(in the rows, 128 means zero)
Named moves (each a turn or a mirror), then the moves between two rows, first move first; the first pair answered
move B:
[134  90 174 146 105 158 142  78  90 129 137 108 102  97 132 105 152 129
  98 113 149 112] => [153  88 165 153  81 143 120 115  82 114 142  99  95 112 155  99 139 136
 116 100 145 129]
[113 127 156 119 131 132 137  93 112 109 131 184 116 152 127 156 149 119
 121 135 101 141] => [130 124 147 118 112 118 120 127 109 100 130 181 110 165 144 146 137 129
 140 122  96 158]
[150 147 143 126 131 113 106 121 134 103 130 153 126 163 144 132 133 130
 146 151 115 153] => [130 145 152 125 149 122 121 100 139 115 128 159 132 150 126 140 144 126
 135 164 126 139]
[129 192  84 173 186 100 126 156 184 134 170 157 168 189 131 160 127 147
 142 162 117 147] => [129 194  87 171 197 105 132 143 188 137 168 157 170 187 127 159 129 149
 136 167 120 141]
move Z:
[155 125 125 134  85 111  92 160 127 106 122 125 135 145 162 121  87 131
 139 111 145 151] => [138 112 122 131  98 139 120 146 129 145 118  94 150  86 133 109  89 128
 112 118 168 111]
[100 100 159 137 111 115 140 121  88 111 116 111  97 103 144 139 122 133
  80  87 104 112] => [101 132 142 148 199  94 145 149 151 153 115 107 120 118 128 144 137 127
 119 146 142  92]
[121 148 131 137 179 118 103 103 170 153 127  94 134 127 130 138 115 146
 156 146 137 159] => [123 130 141 126 111 129  90  95 121 108 131 109 116 131 149 138 108 152
 136  93 100 180]
move E:
[105 117 115 106 136 142 139 133 143 146 113 110 138 128 129 123 121 121
 110 107 138 125] => [106 117 119 104 130 145 137 127 141 145 111 112 134 129 127 127 123 122
 109 109 131 126]
[136 128 104 117 150 132 133 146  98 147 150 131  96 136 121  81  98 152
 156 189 166  84] => [119 124 129 102 127 157 142  92  62 109 146 158  86 144 114 100 111 144
 118 173 138  93]
[129 179 120 120 209 119 124 114 177 142  96 160 141 156 136 157 147 106
 160 167 133  86] => [113 177 139 109 190 133 133  70 152 114  94 181 133 168 132 174 156 104
 134 156 113  91]
move J:
[150 130 103 140  87 119 117 182 102 142 152 103 147  67 150  94 109 122
 111  90 135 126] => [153 132 112 133  70 108 106 179  90 105 153 130 132 106 167 110 111 120
 116  80 109 157]
[106 115 135 129 121 156 136  92 108 126 137 129 126 113 117 124 129 127
  89 122 124 111] => [120 116 119 132 126 151 132 132 122 150 134  99 134  96 118 107 115 135
 112 125 141 101]
[101 144 157 127 103 123 141 102 116 106 117 155 117 141 127 150 125 118
 109 125 107 143] => [ 91 138 152 127 125 142 159  94 127 142 116 134 127 105 110 131 124 118
  96 129 131 118]
[132 139 122 121 139 127 123 118 143 127 126 131 135 144 130 132 140 119
 135 131 126 132] => [127 136 127 118 142 131 131 109 143 131 125 126 133 144 131 128 138 121
 135 139 125 126]
Now pairs of rows:
(two moves a pair)
[126 147 148 122 151 109 137 107 137  98 138 164 120 158 117 158 134 106
 129 158 118 136] => [127 139 151 117 130 114 137  97 123  87 139 162 113 151 124 157 137 109
 116 140 109 137] -> J then Z
[131 142 131 136 178 126 133 126 148 117 133 120 129 129 109 126 131 116
 131 151 153 126] => [146 108 125 131 109 135 121 136 106  96 133 108 117 113 134 106 110 130
 124 103 133 136] -> B then Z
[115  79  79 154 103  47 135 202 169 126 141 100 146 118 190 101 100 155
 182 132 127 115] => [ 42  83 132 129 152 116 202  60 159 124 121 145 150  80 131 144 143 127
  94 167 129  60] -> B then E
[120 141 103 146 193  95 130 125 162 174 133 161 148 138  78 137 101 124
 130 157 159 115] => [107 106 111 133 139 134 149  92 110 173 124 141 143  82  78 119  91 122
  83 112 155  95] -> Z then Z
[151 139 128 146 111  91 106 182 118 110 143 127 130 164 167 109 101 157
 173 149 123 177] => [ 89 138 169 126 148 142 154  63  94 100 124 168 128 135 119 153 142 133
  99 168 117 138] -> E then B
[123 132 161 131 171 125 127 145 162 148 124 134 132 142 124 132 150 118
 148 171 152 114] => [131  93 165 121  77 142 115 146 100 114 125 122 113 123 145 111 129 131
 122 106 115 130] -> B then Z
[138 130 138 120 137 117 141 112 132 128 116 133 117 140 120 143 120 119
 143 131 119 130] => [148 124 133 126 122 111 134 130 123 127 117 127 119 140 133 136 113 125
 152 122 114 135] -> J then B
[154 115 109 127  81 100  89 175 119  96 140 124 110 168 167 121 106 138
 153 101  99 161] => [153  98  97 126  77 118 110 185 119 145 137  86 122 108 148  89  97 146
 144  97 126 128] -> Z then J
[139 144 146 165 144  63 103 104 120  70 106 134 135 164 156 100  75 134
 129 107 101 152] => [123 126 135 162 148  92 133  95 119 129 102  84 156  77 125  67  69 135
 102 105 139  97] -> Z then E
[154 115 122 147 102 116  88 137  92 132 145 109 114 112 131 107 112 124
 123  67 145 146] => [139 154 133 155 190 101  94 113 145 126 139 145 123 158 117 149 133 105
 139 134 151 146] -> B then Z
[133 137 157 129 109 123 105  97 126  78 138 128 125 125 129 144 158 148
 126 140 105 131] => [127 139 144 136 143 128 119 107 149 129 133  96 145  87 113 122 157 152
 126 160 139 104] -> Z then E
[113 133 120 160 158 107 125 120 161 142 129 132 141 145 122 123 137 131
 129 146 128 128] => [102 128 127 148 155 119 137  98 152 142 126 135 142 126 115 124 137 129
 113 142 133 115] -> E then J
[118 142 153 119 117 128 143 118 116  93 145 130  92 147 143 142  98 107
 138 102  92 126] => [130 149 148 126 132 113 137 135 129  98 144 129  95 159 146 143 101 110
 148 112  97 128] -> E then J
[146 122  53 145 105 143 134 154 135 151 137 118 134  95 158  77 132 115
 126 103 102 127] => [154 141  69 147 114 120 122 144 138 107 143 160 127 154 168 107 139 107
 142 112  77 161] -> Z then J
[137 135 125 172 155 128 128 140 162 162 137  80 116 114 120 120 140 122
 125 135 134 109] => [156 127 130 168 105 113 110 157 135 124 141  95  98 138 142 122 132 129
 135 103 106 141] -> B then Z
[121 115 125 132 116 110 103 176 147 143 137  83 124  99 117 106 138 165
 132 117 157 121] => [ 99 138 139 125 167 119 121 135 163 140 132 107 131 108  95 137 156 143
 121 156 164 108] -> E then Z
[169 119  64  93 154 123 134 161 136 110 148 146 132 115 112 121  95 131
 150 115 114 166] => [139 114  74  86 168 156 162 117 129 129 143 144 140  77  85 124 107 126
 111 123 129 141] -> E then Z
[ 78 130 177 106 152 147 166 103 104  99 104 169 118 128 120 172 141 137
  96 145  91 124] => [138 117 126 125 104 106 123 221 112 127 116 104 117 115 163 115  95 168
 155 106 106 141] -> J then B
[104 136 157 112 114 145 137  79 121 118 107 144 137 122 114 135 145 141
  83 126 122 106] => [136 163 138 126 140 102 104 149 161 121 117 142 140 174 132 144 135 144
 147 148 131 136] -> J then Z
[149 132 141 104 118 121 119 134 154  80 121 143 122 160 140 156 146 119
 112 103 113 139] => [149 142 130 117 158 114 123 162 187 120 122 117 138 144 129 141 143 117
 126 125 145 117] -> B then E
[103 139 219 108  79 156 138 131  98 102 148 107 119 131 121 146 139 138
 111  61 122 102] => [111 158 192 122 142 141 149 167 150 167 146  68 146 110  98 125 138 137
 134 106 171  70] -> E then B
[114 123 129 108 121 128 124 106 128 129 135 137 115 124 125 140 124 125
 123 123 103 140] => [121 135 123 116 149 119 121 117 149 138 132 141 122 132 122 143 125 120
 140 142 110 135] -> J then Z
[129 156  93 135 213 135 146 163 188 198 152  75 172  88  90 129 127 126
 159 195 190  94] => [161  94 113 113  12 147 103 163  65  83 166  96 121 117 158 115  92 155
 127  55  92 166] -> J then Z
[132 148 152 121 158 155 149  70 126  87 130 138 117 159 119 163 136 116
 118 161 104 147] => [161 119 142 122  89 149 130 111  92  75 138 109 105 150 146 129 112 132
 118 111  88 162] -> E then Z
[115  91 122 145  64 131 129 136 112 140 146  84 145  83 148  96  87 144
 117  77 126 112] => [116 156 117 157 175  84 118 147 192 145 146 121 157 161 134 140 115 130
 178 161 144 127] -> B then Z
[132 122 139 116 155 154 129 120 120 193 120 114 123 113 122 116 128 115
 108 141 146  97] => [143 146 149 116 166 126 109 124 133 155 129 154 118 178 137 144 140 112
 136 158 123 133] -> E then Z
[120 119 127 131  76 135 119 116  95  60 157 131 118 140 130 100 113 128
  87  94  93 160] => [ 91 153 126 141 192 136 150  95 163 117 147 136 144 130  84 120 139 109
  92 179 140 114] -> B then Z
[128 137 147 151  96 101  79 139  84 119 114 109 103 131 145 141 129 135
 156 135 122 144] => [109 128 151 147 102 136 106 110  82 148 111  89 115  80 124 131 131 134
 124 141 138 110] -> Z then E
[ 81 119 129 143 155 116 108 133 170 150 116 129 118 169  87 129 124 132
 158 121 128 133] => [ 85 109 137 134 125 116 101 129 140 120 117 142 106 182  99 135 126 133
 147  98 107 148] -> E then B
